[[  3   4   5  27  14  -8 -21]
 [  3 -23  11 -34  24 -14  26]
 [  3 -14 -18  17 -14  15  -6]] --> -18

[33 -1 31 -2 -1  2] --> -1

[[ 19  15 -35  10 -22]
 [-19 -34  -7   8  -3]
 [  1  30  27 -18 -37]] --> 1

[[ -3 -28 -13 -11  18 -14 -29]
 [-34 -40 -29   9  25  34  35]
 [ 25  38  10  -7  14  17 -17]] --> 10

[ 37  -1 -39  22  22  -9] --> -1

[ 21   4 -14 -29 -39] --> 21

[[  3 -34  21  11]
 [-34  30  -9 -12]
 [-33  14  25 -30]] --> -12

[[  8 -18 -12  26 -19 -25   5]
 [-13 -11  21 -15   9  36  33]] --> 21
---
[[-31  32  26  23 -30 -36]
 [-29  23 -31 -26 -26 -24]
 [ -6  16  10 -26 -12   6]
 [-16  -4  20   3  11   9]
 [-24   1  -1   9   2 -13]
 [ 11 -16  27 -29 -19  21]
 [ 11 -15   5  -2  28  34]
 [-13  35  22 -18 -18   7]
 [-16  -5   1   0 -26  11]
 [ 28 -20 -30  23  12  13]
 [ -7   4  17 -21  -3  13]
 [-12  -8  19  -6  -2 -16]] -> -16

[[  8   6  -8   4   3  -1  -9  -3   3]
 [-10  -9  24 -20   7 -16  24  25 -28]
 [ -7   4  12 -31  20 -28  12  35 -35]
 [  8 -12   0  36 -27  34   1 -37  33]
 [ -6  -3   0   1  -6   7   2  -4   7]
 [ 11   5  -2   2   4  -4  -3   3  -6]
 [ -8  -8   2   7 -19  21   8 -14  17]
 [ -7  -4  17 -20  12 -20  16  25 -28]
 [ -9  -6  -5  11 -14  18  -1 -18  22]] -> 22

[[-31   5 -11  10 -35 -19  -2  -5]
 [ 20 -15   5  11  13  13  26 -16]
 [ 25 -15  14   5  10  18  26  -9]
 [  1   3  20   1   2   1   8   8]
 [  5  10  -6  19  -6 -31 -15  -4]] -> -4

[[-10  15  23  13 -26 -39 -24 -13   4 -18  -7  34  -3  39 -16]
 [-20   0   6 -25 -28 -41 -33  -7  22 -21   4  -2 -13   7 -14]
 [-11   5  13 -12  -8 -14 -15 -21  25   5  32  -8 -35  -2 -25]
 [ -6 -10 -10  -8  16  15   8   2 -13   5  -1  -2  -7 -24  -6]
 [ -2  -5   4  32   2   4  -8   0  11   0   3  -8  -2   0   9]
 [ 22   2  -7 -24 -19 -16 -14  28 -17   0  -9   5  25  -4  18]
 [ -7   3  20 -21   4  -7  10   2 -22  -5 -12  18   3  16  -8]
 [-21 -11 -14 -11  -3  -1   6 -19  31  -5  10 -22 -30  -6 -27]
 [-11   9  16 -19   0  -2  -6 -22  14  -6 -13  29 -29  27 -19]
 [ 20  -7  -7 -34  -3  -1  -3  19  41  11  27 -28  39  -9  26]
 [  9  -7   5  19 -12  -9  -4  20  20 -11   4  -6  37  -6  23]] -> 23

[[ -4 -19 -26 -20  17   9  17  10 -10   2 -16   0]
 [ -3 -24 -14 -16  19   9  -7  10 -11   0  -7   0]
 [ -4 -22 -24 -18   8   4   0   3 -15   1 -13  10]
 [  0 -25 -21 -17  14  11 -17   7  -5  -7  -9   3]
 [  0 -18  19  -2  23   9   1   8 -11  10  -6  -8]
 [ -5 -20 -25 -20  15   5  12   8 -13   5 -15   5]
 [ -7 -20 -25 -16  10   0  13   3 -17   9 -14   9]
 [ -2 -25 -17 -17  18  10 -14  10  -9  -5  -6   2]
 [-10 -17 -31 -10   8 -12  37   0 -17  18 -18   9]
 [  2 -24 -18 -18  10  10 -26   9  -5 -13 -11  11]
 [ -9 -18 -14  -9   9   2   1  -1 -24  10  -7   9]] -> 9
---
[-632, 644, -84, -31, -140] yields -84
[[76, 43, 165, 156], [111, 238, 244, 216]] yields 238
[7495, 3912, 8658, 2585, 7666, 4334] yields 2585
[[11, 30, 11, 16, 31, 45, 36], [6, -9, 11, 16, 6, -44, 7]] yields 6
[[4599, 5700, 1938, 6091, 2192, 2625, 2556], [3495, 8056, 3363, 3520, 5240, 2516, 6195], [6754, 3892, 7189, 5656, 3380, 5872, 2370]] yields 3380
[[3468, 2144, 9419, 1869], [4653, 5577, 6474, 2773]] yields 5577
[47, 66, 87, 46, 79, 57, 14] yields 79
[7331, 7300, 6703, 2570, 5381, 8982] yields 2570
[[21, 40, 54, 42, 46, 44], [46, 56, 50, 51, 47, 77], [72, 58, 44, 54, 49, 61]] yields 54
[36, 578, 850, 625, 600, 766, 495] yields 600
